Where one turn sends some rows of the set: a few examples, then the rows asked
nes: [  7  23  -6 -26 -10  13 -10  26  -6 -14  12 -23   9  23  -6   6 -42  -6
  26   2  40  26]
gobu: [ 11  23 -25  21 -20 -10  35  -7  13 -24 -33  -4  18  -2  33 -10  26  11
 -28   2  22   9]
pegok: [-26   2 -21  34  -6 -21 -13  -3  -3 -22  12  -9  19 -30  -6  -4   7 -26
  19  32   1 -22]
Vumez: [-18 -13  21   7  16 -18  14   0 -28 -37  -2 -26  15  45  19  14  -7 -12
 -26  20   8 -16]
sina: [-27   2 -25  23  -4 -16  -7  -3  -2 -29  20  31  18 -24  -6   2  13 -26
  10  23 -17 -16]
mevov: [ -7  17 -32 -23   0  23   3  -4 -30  -4   8  30 -18  35 -18   1 -28 -16
  25  -5   9  29]
nagu: [  5 -14  24  15 -16  12   1  12  29   6  -5  -2  -7 -26 -18   4   6  24
 -50  -9  -1  -6]
Vin: [ 15   1  11 -27  -9  27 -24  13   1   2  19 -25   5  -3  -7  -5  -9  10
  32  16  53  22]
Mak: [-16 -25  41  -3  16   1  -7  -4 -18 -25  23  -1  17  14   7   2  40   3
 -44  16  14  -9]
nov: [ -5   1 -12 -26  -3  38 -13 -21 -28  11  20  28 -17  14 -28 -26  17   5
  22  11  16  26]
Fatu: [ 15  -8  10   4 -17  -1  20   8  35  11 -18  11 -13  -7 -19  -7  -6  15
 -37  -7 -19   6]
samu: [ 20  -8  11 -40  -7  34 -10   4   3  -1  26  27   0   5  -3   3   0  17
  32  14  28  24]
pelu: [  4  -8   4  24 -12  -3  27  10  18  -6 -31  -9 -11   9   1  24 -39  13
 -29  -2  -8 -14]
Zut: [ -7 -14  27  -3  23 -15  15  -7 -13 -31  18  16   6  37  10  -2  26   1
 -47  14  -5 -16]
toduf: [  7  -1  13  17 -15  16   1  16  26  14 -15  -2   2 -32 -18  11   3  20
 -46 -18   5   5]
bal: [ 11  22 -23  16 -21 -10  35  -8  16 -24 -28   7  17  -2  30 -14  32  11
 -32   2  15  11]
zop: [ -9 -18  37   8  24  -2  -7  -5 -18 -21  18  -6  15  10  11   3  41   9
 -48  13  20 -18]
toz: [-29  11 -30  27  -5 -27  -5   2  -3 -31  14   5  19 -16  -9  -3  -2 -33
  12  24 -13 -18]
seza: [ 10  19 -20  16 -20  -4  29  -9  15 -22 -25   6  20 -11  30 -11  39  15
 -33   1  21  11]
Vago: [-13  12 -13  -7  -3  42 -32  -7 -37  15  14 -17  -3  -3 -28 -16  10   2
  17   4  47  23]
Zame: [-20  26 -41   9   9  21   1 -24 -40 -12 -12 -23   6  21 -13  -8  -5 -20
  28  -8  42  17]
dibu: [-19 -18  34  13  18  -2  -9   2 -31 -28   5 -35  24  15  17  17  16  -1
 -33  17  31 -17]
nipon: [ 12  11  -8 -40  -8  21   3  17  -3 -18  19  30   4  30  -2  14 -33   1
  25   2  16  28]
Lozu: [  6  -2   4  31 -12  12  12  14  14  11 -37 -16   2 -21   1  32 -24  18
 -28 -11  11  -5]
Vopat: [-16  12 -23   4   8  37 -18 -31 -34   0   5 -12   5  -6 -19 -20  30  -6
  21  -6  50  19]
bubin: [  1  -4  13  32 -11  12   2  18  15   1 -23 -25   1 -21  -4  27 -20  19
 -41 -10  14 -13]
baz: [ 12  -6   1  19 -13  -5  32   4  24   8 -40  -5 -13   4  -2  15 -32  13
 -19  -2 -14  -5]
gibu: [ 11  21 -21  23 -19  -4  28  -8  12 -21 -30  -5  21 -11  33  -7  34  16
 -29   2  28   8]
mor: [-18  25 -32  -2  -2  30 -13  -2 -47   0  -4 -19  -1  25 -17   3 -29 -10
  26   1  39  20]
gepe: [-10  13 -33 -20  -1  25   7 -14 -37  -3   3  25 -15  43 -18  -8 -22  -9
  29   7   8  24]
rupub: [-15 -20  29 -11  15 -15  15  -5 -17 -36  16  10   8  44  10  -1  16  -7
 -37  18  -9  -8]
rop: [-11  25 -29  -4  -1  22 -14   4 -34   3   0 -26 -10  20 -19  -1 -33 -19
  27  -6  40  25]
zim: [ 10 -16  15   8 -15  -3  26   3  33  -1 -13  15 -19   3 -13   0 -12  17
 -39   0 -24  -8]
lize: [-17  20 -43 -10   7  17  18 -32 -32 -17  -1  19  -5  39 -15 -17  -1 -21
  24  -6  13  21]
fosik: [-24  -6 -17  30  -3 -11 -15  -7  -4 -22  17  15  18 -37  -4   1  22 -18
  17  31  -4 -21]
fam: [-11  -4  17   9  24 -25  20  -1 -21 -35   0 -14   9  49  19   9  -2  -8
 -37  15   5 -21]
vez: [-12   7 -27 -14   7  34   0 -39 -25  -5  13  31  -4  11 -23 -27  36  -7
  18  -4  21  23]
Tak: [  1  -4 -12 -24   1  40 -12 -18 -23  13  20  36 -22   7 -21 -12  13   2
  28   5  19  27]
Limed: [ -2   4 -10  -7   1  37 -31  -9 -27  20  13 -18 -14  -8 -22 -15   6  -1
  30   5  49  25]
bel: [-11  -8  26  21  25 -11  -1   2 -26 -26   2 -36  18  21  20  15  13   1
 -38  15  32 -24]

Tak moves to mevov
Vumez moves to dibu
gepe moves to mor
Now find these:
Zame moves to Vopat
Fatu moves to baz
bubin moves to nagu
sina moves to toz
Vin moves to samu
zop moves to Zut
gobu moves to gibu

